Each scene shows the same named points in several views, each turned, perhaps mirrored, and shifted as a whole.
A view may leave some points out. In some views, one point has been moved. Which views, in the order they come, and which point in each? Write - if no view has one.

-- scene 1 --
view 1:
  Ridad [  2,   9, -20, -35,  -3,   3,  18, -11]
  gizi [ -2,   4, -25, -26,   8,   1,  13, -23]
  rov [ -4,  15, -29, -26,  -3,   9,  14, -18]
  Katef [ -3,   2, -22, -24,   2,   7,  20, -18]
  doni [ -2,   6, -22, -29,  -2,  -3,  17,  -8]
  Vir [ -4,  12, -21, -24,  -1,   0,  13, -13]
  Pib [ -1,   3, -17, -23,  -2,   0,  18,  -6]
  Bibas [ -1,   8, -16, -25,   4,  -1,  12, -18]
  ruve [ -8,   8, -17, -29,  -2,   0,  27, -11]
  nat [-13,  13, -20, -22, -10,  -5,  14,  -9]
  Filu [ -4,   6, -16, -21,  -4,  12,  21, -20]
view 2:
  Katef [  9,   4,  -1, -17,  -5,   1,   0,   0]
  Vir [ 10,  -7,  -3, -11,   2,   3,  -5,  -2]
  nat [  8,  -8,  -1,  -6,   6,  11,  -1, -10]
  ruve [12,  1,  5, -5, -2, -1,  4, -8]
  Ridad [ 8, -6,  1, -6, -4, -2,  3,  4]
  Bibas [ 12,   0,  -1, -16,  -1,   1,  -7,  -5]
  doni [12, -3,  0, -6,  3,  2,  1,  3]
  Pib [ 7,  3,  2, -6,  2,  4, -5,  1]
  gizi [ 12,  -1,  -8, -22,   1,  -3,   0,   2]
view 3:
  Ridad [-8, -3,  1, -1, -2, -6,  1,  4]
  Katef [ -6,  -3,   4,   1,   3, -15,  -1,  -8]
  Vir [-11,   5,  -3,   6,   1, -11,  -1,  -1]
  rov [ -6,   2,  -9,  -1,  -5, -18,  -1,  -4]
  Bibas [-9, -1, -2,  9,  7, -8, -5, -3]
  gizi [ -8,  -3,  -1,   5,   3, -13, -12,  -9]
  ruve [-17,  -2,   5,  -3,   5, -11,   7,  -1]
  nat [-20,  10,  -4,   5,   0,  -7,   8,  -5]
  doni [-13,   3,   5,   2,  -2,  -7,  -1,   1]
  Pib [-9,  4,  9,  6,  3, -8,  4, -1]
view 4:
  Katef [ 22, -19,  65, -18, -20,   8, -24,   4]
  Vir [ 13, -20,  66, -21, -28,   8, -17,   4]
  Ridad [ 14, -19,  74, -12, -27,  11, -22,   9]
  rov [ 12, -21,  65, -14, -24,  -3, -19,   3]
  nat [ 10, -26,  74, -27, -24,   8,  -9,   2]
  Bibas [ 12, -16,  62, -22, -26,  13, -23,   6]
  Filu [ 21, -15,  65, -18, -13,   6, -17,   7]
  Pib [ 22, -22,  69, -20, -27,  16, -15,   7]
  doni [ 16, -24,  73, -18, -30,  13, -20,   5]
  ruve [ 20, -19,  80, -24, -22,   9, -21,   6]
view 5:
  nat [  4, -13,  -8,  -5,   6,  29,  16,  12]
  Pib [  2, -14,  -7,   0,  -1,  15,  22,   5]
  Ridad [ -3, -14, -11,  -3,   8,  10,  14,   1]
  Vir [ -4, -10,  -8,  -5,   2,  18,  16,  10]
  ruve [  4,  -7, -15,   5,   6,  18,  17,   4]
  doni [ -2, -15, -12,  -2,   2,  18,  18,   2]
  Katef [ -6, -11, -12,   6,   3,  10,  21,  12]
  Bibas [ -8, -10,  -6,   0,  -3,  14,  12,  10]
  gizi [-15, -12, -13,   4,  -1,  13,  15,  13]
  rov [ -9,  -9, -13,  -7,  11,  14,  20,  15]
  Filu [ 0, -7, -7,  5,  8,  8, 20, 17]
Views with a point moved: view 2
  view 2 moved: Bibas

-- scene 2 --
view 1:
  fes [ 35,  29,  43, -26, -21,  44, -30, -60,   7, -78, -56,  14]
  neve [ 47,  35,  46, -25, -16,  37, -31, -61,   7, -76, -55,  13]
  rav [ 18,  40,  17, -12, -24,  43, -17, -43,  18, -71, -47,  24]
  bam [ 10,  31,  23, -18, -27,  49, -19, -47,  15, -74, -49,  20]
  sosi [ 17,  34,  19, -14, -28,  47, -18, -46,  14, -74, -50,  23]
  nom [  6,  31,  22, -18, -26,  48, -18, -46,  17, -73, -47,  19]
  Zodi [ 19,  39,  23, -15, -21,  41, -19, -46,  18, -71, -46,  20]
  niz [ 40,  35,  46, -26, -14,  37, -30, -60,  10, -75, -52,  11]
  dazo [  8,  31,  20, -16, -29,  50, -18, -46,  15, -74, -49,  22]
  Pagi [ 40,  28,  47, -27, -20,  43, -32, -63,   5, -79, -57,  13]
  Reti [ 19,  31,  24, -17, -28,  48, -21, -49,  12, -76, -52,  22]
view 2:
  fes [-66,  54, -15,  21, -24,  25,   5, -23, -35,   1, -54, -26]
  dazo [-59,  45, -36,  38, -24,  30,  26, -36, -33,  20, -61, -16]
  rav [-57,  44, -30,  30, -30,  33,  26, -43, -40,  24, -55, -17]
  neve [-66,  54,  -7,  12, -28,  26,   0, -25, -41,   1, -49, -28]
  Zodi [-58,  44, -26,  26, -28,  32,  22, -38, -39,  24, -57, -18]
  Reti [-61,  48, -31,  34, -27,  30,  21, -35, -34,  13, -55, -19]
  niz [-65,  53,  -7,  12, -26,  26,   1, -23, -39,   6, -54, -26]
  bam [-60,  46, -34,  36, -24,  29,  24, -34, -33,  19, -61, -17]
  nom [-60,  44, -34,  36, -23,  29,  25, -34, -33,  23, -64, -15]
  sosi [-59,  46, -33,  34, -28,  32,  24, -39, -36,  18, -55, -18]
  Pagi [-68,  56, -12,  19, -25,  24,   1, -21, -36,  -4, -51, -27]
view 3:
  fes [ 37, -11, -11,  28,   7,  11, -18,   1, -13, -12,  -4,   4]
  neve [ 44, -14, -12,  33,   2,  13, -10,   2, -16, -14,  -6,  12]
  bam [ 18,   5, -10,  30,  12,  11, -19,   2,   5, -20,  11, -15]
  rav [ 19,   4,  -8,  31,  15,   8, -17,   2,  10, -19,  13, -14]
  sosi [ 19,   8, -12,  33,   8,  16, -16,   4,   1, -22,  11, -14]
  dazo [ 16,   8, -11,  30,  13,  12, -20,   3,   5, -21,  13, -17]
  nom [ 17,   6,  -9,  31,  14,  10, -18,   2,   9, -20,  13, -16]
  Reti [ 21,   5, -12,  30,   9,  15, -19,   3,  -3, -20,   8, -12]
  Zodi [ 24,   5, -10,  38,   7,  14,  -9,   4,   6, -23,  12,  -9]
view 4:
  neve [ 42, -37,  40, -27,  -4, -28,  33, -10,  32,   0,  -3,   7]
  Zodi [ 17, -12,  45, -40, -19, -25,  30,  -2,  38,  -2,   5, -11]
  bam [ 23,  -9,  46, -40, -26, -22,  28,   0,  38, -14,   8, -12]
  Reti [ 23, -12,  45, -34, -24, -24,  31,  -1,  36, -15,   5,  -6]
  Pagi [ 48, -35,  41, -27, -10, -26,  31,  -8,  31, -10,  -1,   7]
  dazo [ 20,  -6,  47, -40, -28, -22,  28,   1,  38, -16,   8, -13]
  fes [ 44, -31,  41, -30, -13, -25,  31,  -7,  32, -10,   0,   3]
  niz [ 43, -36,  40, -32,  -5, -26,  30,  -9,  33,   1,  -1,   3]
  nom [ 22,  -7,  46, -44, -26, -21,  26,   1,  39, -13,   9, -15]
  rav [ 11,  -8,  46, -38, -22, -26,  32,  -1,  38,  -4,   5, -11]
  sosi [ 17,  -9,  46, -36, -25, -25,  31,   0,  37, -12,   5,  -9]
view 5:
  dazo [  6, -18,  36,   5, -10,   3,  21,  -5,  30,  19, -19, -72]
  sosi [  7, -17,  36,   6, -14,   5,  27,  -8,  28,  13, -21, -71]
  bam [  8, -17,  35,   8,  -9,   3,  24,  -4,  31,  18, -19, -71]
  neve [ 18,  -9,  25,  35, -11,   5,  58, -13,  27,   4, -12, -54]
  Reti [  7, -16,  35,  10, -13,   3,  30, -10,  30,  15, -16, -68]
  Pagi [ 15,  -9,  27,  33,  -9,   1,  54, -14,  31,  11,  -5, -52]
  Zodi [ 12, -16,  33,  11, -11,   8,  30,  -3,  26,   9, -27, -73]
  niz [ 19,  -9,  25,  35,  -7,   6,  53,  -8,  27,   6, -14, -56]
  nom [  8, -17,  35,   8,  -7,   4,  21,  -2,  31,  19, -21, -73]
  fes [  9, -12,  31,  22, -10,  -2,  42, -15,  34,  19,  -2, -56]
  rav [  9, -17,  35,   6, -15,   8,  27,  -5,  25,   8, -28, -75]
Views with a point moved: view 3, view 5
  view 3 moved: rav
  view 5 moved: fes
